[[ 12  15 -17  15   2  10  -3  -2   5  -2  -8  -2   1   6 -16 -16]
 [-13   2   1  10   8  36  15   6  -1 -11   3  18  21 -21  17   7]]
->
[[-13   2   1  10   8  36  15   6  -1 -11   3  18  21 -21  17   7]
 [ 12  15 -17  15   2  10  -3  -2   5  -2  -8  -2   1   6 -16 -16]]

[[ -2   2  -7  13  10   8  -5   0]
 [-10 -19  25  -7  12 -10 -11  29]
 [  3  40 -32 -20 -35 -35  43 -30]
 [  5   5 -17  27  19  16  -7   1]
 [ -7  -1  -4   1  -2   7  -4  -6]
 [  1  -6   5   4   5   8  -7   2]
 [  4 -15  16 -24 -22 -20  -5 -10]
 [  7   7 -18  25  18  18  -4   2]
 [ -3   5  -5 -10 -11 -13   7  -6]]
->
[[-10 -19  25  -7  12 -10 -11  29]
 [  4 -15  16 -24 -22 -20  -5 -10]
 [  1  -6   5   4   5   8  -7   2]
 [ -7  -1  -4   1  -2   7  -4  -6]
 [ -3   5  -5 -10 -11 -13   7  -6]
 [ -2   2  -7  13  10   8  -5   0]
 [  5   5 -17  27  19  16  -7   1]
 [  7   7 -18  25  18  18  -4   2]
 [  3  40 -32 -20 -35 -35  43 -30]]

[[  1 -37   1  -3 -10 -24   8 -14  -4 -11 -30  -9   5]
 [  1  -2  17   7  -9   7   6  13  11  -2  24  21  -4]
 [  6  -8  -3  -2  20   7   5   6   3  14   0  18  -2]
 [-21 -17  31   2 -16   1   2   0  -3  -3  -7  20   8]
 [-23  15  -7  17   6   3 -23   3  27 -16  11  25 -12]
 [  5   4 -17   7  10  19 -37  11  16 -23   3  -3 -27]]
->
[[-21 -17  31   2 -16   1   2   0  -3  -3  -7  20   8]
 [  1  -2  17   7  -9   7   6  13  11  -2  24  21  -4]
 [  1 -37   1  -3 -10 -24   8 -14  -4 -11 -30  -9   5]
 [  6  -8  -3  -2  20   7   5   6   3  14   0  18  -2]
 [-23  15  -7  17   6   3 -23   3  27 -16  11  25 -12]
 [  5   4 -17   7  10  19 -37  11  16 -23   3  -3 -27]]

[[  1  -5  20  34 -11  -5   8 -13   0   6  -4 -11  11  16]
 [ -9 -15  14  19   1 -14  13  -2   6 -13   2 -20  22   0]
 [-12 -17  10  11   6 -16  13   3   8 -19   4 -21  23  -7]
 [-21 -21  -5 -20  21 -20  12  18  14 -37  11 -20  25 -30]
 [  7   2  15  29 -14   2   2 -14  -4  15  -6  -2   0  20]
 [ 13  16  -4   1 -10  15 -11  -7  -9  22  -6  18 -20  14]]
->
[[  1  -5  20  34 -11  -5   8 -13   0   6  -4 -11  11  16]
 [  7   2  15  29 -14   2   2 -14  -4  15  -6  -2   0  20]
 [ -9 -15  14  19   1 -14  13  -2   6 -13   2 -20  22   0]
 [-12 -17  10  11   6 -16  13   3   8 -19   4 -21  23  -7]
 [ 13  16  -4   1 -10  15 -11  -7  -9  22  -6  18 -20  14]
 [-21 -21  -5 -20  21 -20  12  18  14 -37  11 -20  25 -30]]

[[ 10  21  13   3  25  -8  -8]
 [  1 -25   7   4  10 -29   8]
 [ 11 -17 -20  -8  13  -7   6]
 [ -3  27   9  -3  23  15  14]
 [-11  29  -3  -4 -20  12 -41]
 [  4   2 -28 -12 -40  14  -3]
 [ -3 -10  -5  12  -3 -19 -10]
 [  4  -6 -23 -16 -24  11   0]]
->
[[ 10  21  13   3  25  -8  -8]
 [ -3  27   9  -3  23  15  14]
 [  1 -25   7   4  10 -29   8]
 [-11  29  -3  -4 -20  12 -41]
 [ -3 -10  -5  12  -3 -19 -10]
 [ 11 -17 -20  -8  13  -7   6]
 [  4  -6 -23 -16 -24  11   0]
 [  4   2 -28 -12 -40  14  -3]]

[[  6  -1  14  10  -7   4   9   6   5  -8]
 [  0  -3   9   8 -16   3   9   2   7  -3]
 [  4  31   6  -1  19   5  -1   4 -15  -2]
 [  1 -18  11   8 -13   9   4  16  13  -8]
 [  0  -7  -5  -4   0 -14  -1  -4   1   0]
 [ -1  -9   7   4  -9  12   3   6   7  -5]]
->
[[  6  -1  14  10  -7   4   9   6   5  -8]
 [  1 -18  11   8 -13   9   4  16  13  -8]
 [  0  -3   9   8 -16   3   9   2   7  -3]
 [ -1  -9   7   4  -9  12   3   6   7  -5]
 [  4  31   6  -1  19   5  -1   4 -15  -2]
 [  0  -7  -5  -4   0 -14  -1  -4   1   0]]
